(in the rows, 128 means zero)
Named turns come first, each shown by rows before and after it. Which turns, in which order, take the first row of each pair that follows to the second? Write the first one first, as in the answered first pair.
Bafe:
[ 86 136 134 131 131  86 182 138 137 118 118 119 122 123 139 124  84  92
 134 108 146]  ->  [103 127 116 134 112 116 163  78 100 133 153 102 140 163  91 135 116 142
 112 142 146]
[146 154  86  86 105  93  79  99 126 137 137 117 151  77 105 128 173 125
 142 156 143]  ->  [ 78 132 123  98 127  76 152 156 166 133 115 143 133  85 158 101 118  76
 151 111 145]
[136 153 127 160 146 138 128 128 131 115  93 131 158 101 117 156 118 161
 121 128 100]  ->  [116 143 134 164 153 137 146 135 142 115  91 140 154 111 128 148 104 151
 120 117 100]
[ 98 107 151 151 135 144 167 157 144 120 100 147 115 146 165 131 101 127
 138 103 101]  ->  [130 110 128 146 112 168 132  96 103 130 132 128 132 170 110 150 142 179
 119 145 100]
baza:
[181 119 123 161  86 209  55 149 122 107 147 135 130 131 140 148 136 150
 139 163 106]  ->  [144 115  94 151  79 189 103 103  97 139 179 120 148 172  99 125 168 147
 129 188 147]
[138 135 124 104 127 122 124 115 130 159 118 119 123 134 131 133 134 115
 119 127 135]  ->  [123 132 129 110 133 121 136 121 135 162 115 126 121 140 135 128 125 110
 119 122 135]
[ 59 129 129  82 130  93 152 109  94 165 135 156 123 124 141  75 135  86
 124  95 154]  ->  [ 87 130 158  91 136 116 113 149 119 139 104 173 109  92 181  92 104  94
 133  67 119]
[124 123 155  72 137  94 138 124 125 136 102 150 108 158  83  90 108  90
 109 130 200]  ->  [136 121 175  78 147 110 121 151 148 118  82 163  98 140 117 102  81  90
 113 109 175]
nogop:
[149 119 103 111 108  69  77  83 121 149 130 125 136 106 105 166 152 134
 139 136 127]  ->  [ 79  89 121 119 119  62 152  85 128 158 139 134 135 152 110 144 140 111
 132 121 145]
[105 151 152 122 169 204 132 158 174 145 104 159 123 127 167 170 109 157
 107 141  69]  ->  [114 176 135 100 178 160 126 183 184 147  89 153 121  83 176 161 110 119
 125 142  85]
[ 93 102 163 143 140 131 180 158 153 135 118 145 121 141 155 119  93 105
 120 105 114]  ->  [172 121 158 140 124 167  89 142 139 116 114 138 120 112 140 157 114 157
 113 123  82]
[177 154  99 115 124 120  78 112 109 127 128 115 135  98 120 152 156 153
 134 151 125]  ->  [ 78 126 110 119 140  86 185 125 125 148 135 128 132 146 130 108 136 103
 135 128 160]
Now pairs of rows:
Each pair is two turns apart.
[106 135 149 133 140 149  88  87 134 132 109 136 132 103 115 159 149 138
 124 124 145]  ->  [ 98 140 140 125 143 131 100  88 131 138 112 133 135  95 110 149 155 120
 131 129 160]	baza, nogop
[182 198  85  91  93 104 137 125 166 176 116 119 144 118 127 103 133  99
 159 105 136]  ->  [186 161 115 127  83 186 123  96 149 167 131 134 140 184 116 124 119 176
 130 105  93]	Bafe, nogop
[172 129 142 130 106 151  45 134 131 101 128 139 132  93 159 137 113 173
 129 126  80]  ->  [150 146 129 111 123  90  80 168 150 105 113 137 128  58 176 116 109 113
 152 114 111]	nogop, baza
[124 106 178 150 135 177 111 148 137 113 134 138 117 165 153 144  88 144
 125 110  87]  ->  [ 93 104 180 145 142 152 145 160 145 120 134 137 121 165 159 127  83 112
 132 102 105]	nogop, nogop
[140 132 138 123 139  98 127 153 162 112 115 130 113 103 135 120 119 103
 146 109 130]  ->  [138 110 158 146 137 141 120 145 153 106 121 139 105 135 138 130 105 142
 132 104 107]	Bafe, baza
[186 138 131 145 127 150  78 165 145 112 100 157 135  97 130 156 134 142
 135 133  78]  ->  [ 87 107 117 148 128 122 195 124 127 157 144 155 148 182  92 111 156 116
 126 151 137]	baza, baza
[163 152 111 139 126 120  90 111 100 160 115 107 115 112 119 157 143 135
 118 125 149]  ->  [155 154 120 133 135 104 102 140 118 156 100 113 109  93 141 151 126 104
 130 114 154]	Bafe, baza
[162 127 115 119 120 123 111 113 111 130 128 119 133 102 116 128 141 133
 131 156 131]  ->  [109 103 137 136 129 133 165 116 120 135 136 133 126 147 125 112 123 129
 123 142 135]	Bafe, Bafe
[121 119 142 129 119 147 146  96 114 115 130 119 119 147 115 116 127 124
 128 149 104]  ->  [112 126 142 123 129 118 153 123 132 111 116 123 113 119 133 109 117  92
 141 136 111]	nogop, Bafe
[171 170 130 113 102 160  76 109 121 133 184 147 109 144 111 142 106 178
 120 180 136]  ->  [122 146 143 131 103 167 127 100 125 143 192 159 106 187 114 128  96 177
 109 175 142]	nogop, nogop
[ 92 110 138 155 140 166 167 125 141 130 126 146 118 163 143 115 107 131
 116 110 123]  ->  [123 139 128 137 143 132 136 161 159 115 100 141 114  97 165 117  99  94
 136 102 126]	baza, nogop
[112 123 154 123  90  95 183 175 128 118 146 181 140 136 135 125  95 139
  97 169 144]  ->  [127 142 142 109  89  75 169 186 133 114 137 173 140 102 137 124 102 127
 109 172 146]	nogop, nogop
[163 134 171 127 132 157 148  87 138 119 176 188 131 166 120 109  94 157
 131 115 128]  ->  [176 153 174 113 141 133 133 126 161 105 146 191 118 117 148 108  77 125
 148  97 128]	Bafe, Bafe
[125 123 158 164 126 174 103 132 143 113 120 133 119 151 144 138 111 159
 108 126  94]  ->  [150 170 104 121 125  95  90 131 137 126 124 103 138  88 120 128 152 108
 129 150 140]	nogop, baza
[107 206 103  92 121  88 134 109 125 132 152 110 145 132 137 108 151  98
 138 148 179]  ->  [ 90 181 121 110 117 130 152  81 112 139 171 118 143 184 125 111 151 136
 117 151 170]	baza, Bafe
[194 121 138 132 106 169  60 136 147 119 107 128 126 106 132 157 137 145
 119 130  85]  ->  [ 97  90 125 135 104 142 173  92 120 163 152 121 145 191  94 113 161 126
 104 145 143]	nogop, Bafe
[130 119 127 135 123 150 124  98 109 144 153 123 126 157 108 136 142 154
 116 138 132]  ->  [105 121 143 135 141 125 148 151 146 130 122 139 112 126 153 125 104 104
 140 103 131]	Bafe, Bafe
[101 135 128 105  98  92 110 133 172 165 105 122 140 138 204 117  97 118
 122  97 129]  ->  [128 145 124 102  94  95  79 132 165 160 101 116 145 122 201 126 104 126
 120 108 120]	nogop, nogop
[112 112 104 129 135  88 128 104 126 125 135 109 127 130 136 118 129  90
 133 152 162]  ->  [134  89 133 154 133 151  97 100 126 106 132 121 119 154 146 142 109 141
 116 143 115]	baza, nogop
[137 155 115 101 132 101 128 148 143 126 121 111 126  95 137 125 149 106
 146 130 146]  ->  [127 137 114 118 122 129 138 104 118 140 148 110 136 149 105 127 167 142
 125 149 147]	Bafe, Bafe
[147 147 121 108 123 101  98 132 124 111 135 118 125  98 122 138 142 122
 135 119 134]  ->  [112 117 155 133 133 130 123 146 142 100 127 140 111 127 150 135 107 131
 127  98 114]	nogop, baza
[147 149 147 132 115 147 100 162 133  98 128 147 115  94 153 146  88 135
 123 119  84]  ->  [146 159 137 124 115 130 103 169 136  98 126 141 116  79 155 142  91 125
 131 117  93]	Bafe, nogop
[101 121 142 142 161 147 149 152 150 101 120 147 128 177 150 156 126 140
 114  95 118]  ->  [149 159  91 113 145 111 103 116 120 113 135 113 150 140 104 169 180 143
 121 135 145]	nogop, baza
[124 136 144 135 109 192 119 115 115  89 142  91 146 162 103 133  97 151
 120 113  91]  ->  [ 75 136 139 121 121 140 181 138 129 106 141  94 146 155 115 106  94  96
 134 103 125]	nogop, Bafe
[ 79 159 114 107 151 111 182  98  80 180 141 115 147 170  84 120 162 155
 128 164 167]  ->  [131 199 123  85 169  77 129 181 128 142  82 125 127  62 146 131 127 103
 163 129 143]	nogop, Bafe
[125 132 144 133 146 126 130 152 146 118 110 148 122 122 154 115  97 116
 132 105 109]  ->  [139 138 143 132 141 126 117 154 144 112 107 146 120 112 153 122 101 118
 137 108 105]	nogop, nogop
[114 125 122 118 147 110 128 144 108 122 133 142 145 107 128 117 116 119
 140 116 162]  ->  [128 128 120 114 141 110 116 143 110 119 129 136 145  97 128 123 118 120
 140 118 157]	baza, baza
[ 61 124 135 150 124 157 159 106 126 152 146 123 125 163 135 146 147 130
 145 100 140]  ->  [ 89 148 104 133 115 136 132  87 108 161 154 105 133 141 108 150 175 128
 149 123 158]	nogop, baza
[112 110 146 128 127 166 132 107 107 111 156 128 114 158 103 112 133 163
 106 158  98]  ->  [103 121 159 125 144 129 136 170 146  95 117 143 100 105 153 107  99 110
 130 123  94]	Bafe, Bafe
[ 82 112 174 139 155 110 122 130 110 114 100 120 132 175 163  95 112 149
  89 130 140]  ->  [106 131 168 130 159  88  98 159 120 103  79 121 128 129 176 100 109 126
 102 125 138]	baza, nogop
[117 113 124 138 111 154 119  89 101 128 136 133 139 191 106 118 146 165
 117 130 135]  ->  [137 113 152 146 120 172  91 126 125 102 109 148 123 166 144 131 117 166
 125 108 104]	baza, baza
[120 122 160 149 135 153 125 156 147 107 105 139 119 126 169 133  91 131
 123  96 105]  ->  [103 104 161 157 128 175 137 120 127 118 129 135 125 167 143 135 109 156
 108 109 109]	nogop, Bafe
[154 141 139 122 124 134  69 115 148 157  97 154 143  55 117 136 138 118
 130 155 171]  ->  [ 97 101 154 148 117 166 127  76 132 175 129 161 148 139  98 121 138 142
 104 157 174]	Bafe, Bafe
[124 146 109 106 136  78 140 124 134 151 140 106 125 112 116 114 142 103
 145 139 165]  ->  [159 155 104 112 125  95  99 118 126 145 138 103 126 100 109 132 152 126
 143 150 150]	nogop, nogop
[118 151  92 121 118 110 157 100 124 148 140 102 158 147  79 109 158 137
 121 146 165]  ->  [ 94 125 120 143 123 147 173 101 127 143 141 117 147 185  92 108 132 159
 110 134 142]	Bafe, nogop
[162 119 146  88  91 134  98 100 119 104 100 151 129 111 153  98 152 160
  91 125  93]  ->  [132 125 122  68  94  88 136  92 118 123 110 142 140 107 135  78 171 122
 100 137 133]	baza, nogop
[133 157 125 110 125  91 138 145 116 126 137 123 139 132 111 136 151  98
 131 133 152]  ->  [116 130 162 139 129 140 147 145 123 117 137 145 127 174 129 144 121 130
 117 113 122]	nogop, baza
[159 144 109 111 121 138 112  85 105 142 140 103 137 138  97 136 149 151
 123 138 147]  ->  [118 117 158 136 141 161 147 144 146 117 115 137 110 147 155 125  88 131
 126  89 116]	baza, baza
[ 67  88 139 150 145 146 172  96 122 143 141 129 122 180 122  98 115 128
 109 113 141]  ->  [ 93 131  91 114 141  79 153 101 119 154 138 104 132 117 105  92 149  83
 130 136 178]	Bafe, nogop
[168 121 173 157  98 194  71 115 130 117 135 164 129 160 107 155  77 143
 116 155  73]  ->  [192 167 146 122 110 123  52 157 148 114 107 158 127  79 128 149  79  81
 149 149  97]	baza, Bafe
[ 86  98 123  91 133 124 173 104 141 168 147 138 135 123 129 119 133 132
 128 135 111]  ->  [143 118 125  89 127 141 108 116 148 145 128 137 126  76 144 148 130 153
 136 133  84]	baza, baza
[223 153 103 114 102 135  47 103 112 120 142 102 131  92 107 155 155 169
 107 148 115]  ->  [124 130 147 122 143  86 155 192 178 110 105 139 106  85 189 110  81  69
 135  81 131]	nogop, baza
[134 163 138 111 124 106  97 136 120 124 132 128 139  79 123 131 112 104
 128 134 127]  ->  [131 151 139 123 112 134 100  97  94 135 155 125 149 123  98 132 129 141
 112 154 122]	nogop, Bafe
[101 101 123 144 122 158 149  63  95 153 177 121 144 180  71 110 153 171
  93 164 144]  ->  [176 125 127 140 117 180  59  83 105 122 152 123 139 123  86 146 150 197
  97 164 102]	baza, Bafe
[ 87 116 134 122 136  98 194 137 130 139 133 123 131 135 142 101 119  91
 133 122 155]  ->  [ 82  99 155 142 138 135 191 132 129 133 138 131 123 159 145 112 106 118
 120 113 133]	Bafe, baza
[217 175  57 119 101 156 113 141  74  92 123 102 166  75  94 147 143 134
 140 165  94]  ->  [144 153  49 119 106 133 203 105  58 128 158  99 180 135  67 112 157 118
 133 176 138]	nogop, Bafe
[138  83 169 157 137 142 140  80 134 130 172 139 119 151 139  62 124 111
 111 125  93]  ->  [126  92 160 146 146 108 159  97 145 135 167 140 119 129 144  51 126  75
 124 118 111]	nogop, nogop
[170 136 116 133 116 156  81 113 111 107 157 114 139 128 117 153 143 173
 112 135 104]  ->  [172 163  97 106 125 101  86 139 128 108 141 107 142  82 125 146 151 122
 134 132 126]	baza, Bafe
[ 69 129 153 142 127 158 188 144 137 126 158 148  99 158 135 169 105 122
 140 154 112]  ->  [ 98 143 157 137 131 153 154 173 151 107 135 150  88 115 159 184  95 111
 153 141  98]	nogop, Bafe
